Where one turn sends some rows of the set: a few examples, then the rows asked
K_876: [ -8  15  -1  -8  -8   1 -13 -15  -2  16 -10  -8   7  -8   1   4   8   2
   1  -4  -1  -1  -3   1  14  -9]
K_255: [-14   1  -3  -7  -2   6   5  -5  -5  -7   1   4  -6   2   4  -2   7 -20
  -5   2  -5   4 -13  -5   2  10]
K_338: [ -3  17   2 -16 -15   0  -6  -9   7   6  -9  -9  13 -12   2   4   5   0
   8   4   3  -2   6   6   6  -7]
K_814: [ -1   8  -8  -6  -2  -3   2  11  -2  -6   0  -5  -2   6   4   7  -8  16
   6  -7   9 -10   5  11  15   5]
K_430: [-17   5   0  -4  -4   7  -2   3   8   6  -4   5  -9   7  -8   8  -6   2
  -3  -8   8  -7  -5   5   5  16]
K_221: [  0 -14  -4   7   0   0   1 -13 -10   9  14   1   1   2  -5  -2 -13   1
   2   9  -6  -4  -2  -7  -1   5]
K_484: [ -9   3  -5  -1   1  10   4  -9   7  -8   2   0 -12   3   0   2   7 -18
  -1   3   1   9  -4  -1   1  13]
K_516: [ -5  12  17  -8  -6   3  -1 -14 -13  13  -4  -7  11  -4  -4   6  17   2
  -1  -4   4  -7  -7  -1   1  -3]
K_845: [  4 -17  -3   6  -3   2   5  -7  -5   5   9  11   1  -3   2   0 -10   4
   2  14  -2   2  10   0  -1  -6]
K_785: [ -8   5  -6  -3  -5  -5   9   7   5   3   0  -6  -2   0   9  -1 -11  13
   2 -12   1 -13   2  17  12   7]
K_645: [-18   4   8  -4  -5  -3  -5   3   4   6  -5   4 -12   8  -2   4  -4   1
   1 -11   1  -9 -15   6  -1   8]
K_608: [  0   9   3  -2  -6  -6  10  12   3   1  -3  -3  -3   5  10   3  -5  15
  14  -5   1 -12   4  13  11   2]
K_115: [  7   5 -13  -3   2  -1   8   0  -2 -19   6 -10  -4   2  13   3   5  -2
   8   4   1   5   5   4  11   2]
K_528: [  5   3  -1  -8  -2  -2  -5   0   2   5  10   5  11 -17   1  -7 -11  -5
  -3  12  -7   2   8  11   0   3]
K_6: [  4   4 -12  -2  -1  -5  20   3  -5 -11   2 -11   1   1  18   1  -4   2
   2  -2  -4   4   3  -1  10   4]
K_672: [  4   5  -8  -5  -3   4  19   3  -7 -13   3  -3   3   0  17  -3   6  -5
   8   7  -6   2   6   2  14   4]
K_657: [  2  23   6  -9  -8   2   0 -13 -13   6  -2 -12   5  -9   9  -2  14  -2
   3   0   6 -10  11  -1  12   0]
K_900: [  1   9   4  -4  -1  -9  -5   2   4  12   4   3   7 -16   3   1  -9   0
  -2   7   1   9   7  11   5 -12]
K_948: [ -5 -10  -9   1 -10  12  -3 -23 -10   9  -4   1   1   4   1   3   7   6
   5   3  -4  -9   0 -11   8  -3]
K_815: [  3  10  16 -12  -4  -7  -4  -1  -5  10   5   5  14 -12   2  -4   6   3
   6  -4   6   1   5  15  -7  -4]
K_23: [-19   2   3  -4  -9   3  -3  -2  14   1  -8   2  -8   4   3  -4  -2  -4
  -6  -8   7 -10 -10   6   2  10]
K_211: [ -4   8  12 -13   3  -4   4  -4  -5   5  14  -2   4 -19  -1  -4   6 -10
 -11   5   2   4   7   8  -2  -2]
K_897: [  0 -13  11  -4  -1   2   3  -6  -8   9  16   7  -3   1  -5   0  -4   5
  -3  -4  -1   0   5   2 -16   4]
K_466: [  2   0   5   2  -5   5   9 -21 -22  13   4   0   1   6   1   1  11  -1
   0   8  -7 -12   2  -7  -1   6]
K_732: [ -8   0  -3  -2  -4   4   8  -7   3 -13  -6  -3  -6   5  12  -2   5 -15
  -6   2   2   7  -8 -11   0   6]
K_363: [ -7   0   0  -1 -13   3   0 -21  -6  10  -5 -13   4   6  -3   8   3   7
  13   1   4  -9  -4 -12   5  -5]
K_79: [  6   0   5  -1 -13   8  -1 -15 -14  10   1  -3  -2  11   6   1   3  14
  11  -9   3 -14   9  -7  -3   6]
K_292: [ 10  -3   4  -2  -3  -5   6  -8 -14  10  13  11   4  -2   6  -8   0   0
   6   8  -4  -3  15   9  -9   5]

K_845 moves to K_948
K_815 moves to K_292
Now find these:
K_528 moves to K_221
K_608 moves to K_672
K_430 moves to K_814
K_23 moves to K_785
K_79 moves to K_657

